Each row is where one point has got to under a steady rotation. How many ticks took it there?
The counts run from 0 to 527.
[ 18  22   7  -4  -5   5 -14 -13   4  16  -1  11 -25  -1  11   8  -4  -1
   9 -16 -13   1  14  15 -11   0   5  10   5  -3   3  -9 -17 -20   0  -2
  -4  -7   2] | 17
[  9  25  -4 -22   4  15   2  -3   9   6 -11 -15 -16  -3   6   1 -18  11
  -5  -4   6  10  -3  26  -5  -5   6  -4  -7  -9   5  -2 -20  -1  -4  -1
  -2   2  -7] | 77
[ 10  12  -5 -11   4   5   5   1   5  -2  -1 -19  -3   1  12  -3 -22  18
  -6  -6   7   4  17  17 -11  -2 -12  12 -12  -9   1 -14 -24  11   1  22
   8   4  -8] | 214
[ -6  -4  -9  -2   9   3   5  -2 -11 -17 -18  -7   5  -4  15  18 -29   4
  -5   1  19   6   5  23  -3  11  -7  -2 -13  -5 -13  -8 -13   5   6  -2
  13  17  11] | 364
[  3  10  22   0   3  11 -18  -9   2   8 -23  21 -28   8 -14   6 -14  -1
   5  -1   2   0  -9   3  15  -1  16  -9   0 -15  -2  10   6  -9  -4 -16
  -2  -6   4] | 168
[ 17 -28  -4   2   4   5  16  -9  -4  10  -6  21 -10 -11  17   3   5  -2
   6  -9  -3   6  -5 -13  -6  -1   2  15 -17  -2  -6 -12  -4 -11   6  16
  18  19  13] | 277
[  9 -18   1   1   0  27  -3  -4  -5   1  -2   0   0   4  15 -16   6  -5
  11 -23   5 -18 -14 -23   7   9  18  -4  -7 -19  11  12 -14  -8  -6   4
   3   4  -2] | 487
[ 20   6  -4 -15  15  -1  22 -16  -3  -3  12 -19   9  24  14  -6  -7   3
   4 -10  -3   6 -22   5 -10  -3  10   0 -10   1   6  -7  -8 -11  -2  20
  16  -5  12] | 380
[-10   8  12   5  14   8 -22  -6   2  -9  12  16  -2  27 -12   6 -19   6
 -18   1  -3 -10   8   9  -2  -1  -3   1   6 -25   5  -8   2   4  -1   3
  26 -10   6] | 460
[ -2  19   2  -7   0  -1 -23   3   7 -14   7   2  -5  17  -5  -6 -27   0
 -10 -22  -1  -1   4  16   2   8   5   7  12  -7   3  -3 -13  29  10   3
  13 -10   4] | 288
[ 11  13   8   3  -4   0  -7 -10  -8 -11  -2 -17 -11  13  19  -3  -8  -3
  18 -15  -2 -14   7  14 -11  19   7   1   0 -14   2  -2 -22 -17  -3   0
 -13 -11   9] | 321
[  3   9  -4   0   0  33 -16  -3  -5   6 -12   9 -15  -4   3   4  -4   2
  10  -9   9 -11  15  -2   8   4  19   3  -3 -16  10   8 -21 -18  -5 -16
   0 -11 -18] | 129
[ 13  11  -6  -2   3   6 -18  -5  -3   2 -13  17  -9 -21  11   7  -4   6
   7 -34 -10   3  12  -9   4   8  -1  22 -13   3  -9   2 -15   1  -4  -9
  13  -9   1] | 90
[  0  -7   6  10  -6  -6  -8   0   7 -10   8  30 -15  16 -10   4 -23   3
  -4  -6  10  -3  20  -4  12   5  12  19   3 -13   1   1   1  26  11   3
  16  -6   2] | 254
[  6   4  -5   0  18  11  -3   0  -5  -5 -16   7   5  -6  -9   7 -22  20
 -12  10   8   0  15   5  -5  12 -14  12 -25 -15  -8  -5  -8   6 -17   8
  22   6   1] | 330
[  3  -5  15  12   4   6 -13   0   6   1  -1  20 -14   4  -8  -9 -27   8
  -4  -1   9 -10   5 -13  18  -2   0  12 -11 -18  -2   6  -9  21   8  18
  19  -4  -7] | 387
[ 11  -5  -1  -2  16   7   6 -12  -5 -10  -9  14  -2   6   2  -3   1  -8
   8 -20  -2  -1 -32 -15  10  11  28  -3 -10   3   5   9   3  -3   0  -7
  16  -6  19] | 225
[ 23  11  15 -18  -2  13  -2  -4   5  20 -27   5 -31   3  -1   7 -17   9
   4 -13   3  11   0   9   7 -11  14   0   0  -1  -2  10   3  -6   0 -12
   5 -10 -10] | 112
[ 15 -17  24  -7  -5  17  -9  -7   2  15 -21  20 -24   8  -7  -3  -4   4
   1 -11  -2  -3 -16  -8  11  -7  10  -6  -1 -18  -1   9  17  -2   0  -2
   6   5   4] | 336
[ 19  -3  -7 -14  -4   4   5  -8   0   4   6  -1 -10   1  16  -3  16  -5
  10 -24 -14  -1 -11   8 -22  10  15   8   8  -2   8 -15 -13 -22   0   2
  -2  11  18] | 376
[  8 -30 -10  -1  -6  15  11  10 -12   2 -20   7 -14  -8   7  -7   1   5
   0   0  14 -10  -2  -6  -2  18   5   1 -15 -12   0  -2  -4  -5  -2   7
   9  33  -2] | 333
[ 16  -6  -4 -12   6  22  -1 -11 -12  11 -10 -12   0  -4  18   5  12   8
   7 -16  -4   0 -12   4 -15  10  -2  -8  -8  -6  -2  -5 -11 -32  -5  -3
   8  14   8] | 432
[  0  10  -2  -3  -1   7 -28   0   0  -7 -21  22 -19 -17  -1   6   0  -6
   0 -24  -6  -5   4   4  -4  24  10   6  -1  -9  -5   1  -7  -2 -12 -19
  -4   7  12] | 34
[ -6  16 -14 -29   5  15  -7 -10   5 -11 -14 -16   1   8  11  17 -23   7
 -10 -11   7   3  -2  21   0  -2   5 -10   1 -15  -4   1  -5   2  -7 -20
   3  -3   5] | 399
[ 22  -9   6  -8 -14 -10  14 -13  -3  -9  -1  -4 -11  20  17   1   3  -8
  12 -19 -10  -2  -9   4  -7  11  21   3  11 -10   1  -2  10  -7  -3   2
 -14  -4  18] | 509
[  7  -9   5 -11 -15  18 -13  -9   9  17 -15   9 -18 -18  18  11 -14   9
   6 -23  -2  -3  16  -6  11 -14  -1  11  -7 -14 -11   5  -9   8   3  -6
  -2   7   0] | 146
[  5  -7   5   2 -10  14  -9   6  13  18   9  24 -20  10  -5  -6  -7  11
  -5   1   3  -2  18   0  -5  -8   2  17   4 -19  13 -12  -6   9  16  14
  12  11 -16] | 48
[  9  -3  -5  -4   0  -3   5  -6  -7 -14  18 -11   9  26  14  -4  -1  -3
   2 -25  -6   8  -8  14 -17   9   7   7   9   8   8 -10  -8  -6  18  14
  21  -3  16] | 513
[  9   1  13  14  18   1  -7 -12 -11  -4  -7  16 -16  16  -3  -8  -3 -14
  14 -17   2  -4 -26   1   2  11  17  -9  -2   6  10  -1  -6 -17  10   7
  15   3  15] | 358
[ -6 -15  -2 -15  -2  17  -9  -8   3  12   8   0   4  13  10  10 -19  12
 -14 -16  -1  11   2   6   0 -17 -12   6   7  -2   0 -10   4  18  22  10
  31   5  -6] | 177
[ -5  -9  -7 -13   4   3   4  -9   1  -7   3  12  -8  29  -4  16 -13  -4
  -6 -12   4  14 -13  23  -1  -3  18  -6  19   1   3  -9  15   2  16 -10
  23   6  13] | 173
[ 18  -6  16 -10  -1  -8   8 -12   7  -1  -5  -6 -21  21   9  -7 -17  -9
   3 -17  -2   3 -28  10   4  -8   9 -12   8  -3  -2   0   5  12  16  17
   2   7  21] | 474
[  9 -15  -1  -5   9  25  -8  -4  -8   5   3   8  13   3   2 -11   5   9
  -1 -23  -5 -11  -6 -30   2   0   3  12 -15 -12   7   9  -3  -4  -4   6
  29  -9  -4] | 126
[ 12  -6   2  -5   7   7   1 -16 -15 -14 -13   2   1  13  11  13   1  -8
   9 -14  -7   4 -15   7 -10  19  10  -7   3  -7  -5  -1   8 -29  -8 -13
   1   7  26] | 37
[  3   4   6 -10  -9  16 -13   3   9  10   4   6 -12  21  -6   2 -23  20
 -20   4   6   1  15  14  -8 -10  -4   4  10 -26   2  -8   6  11   2   8
  10  -4 -13] | 404
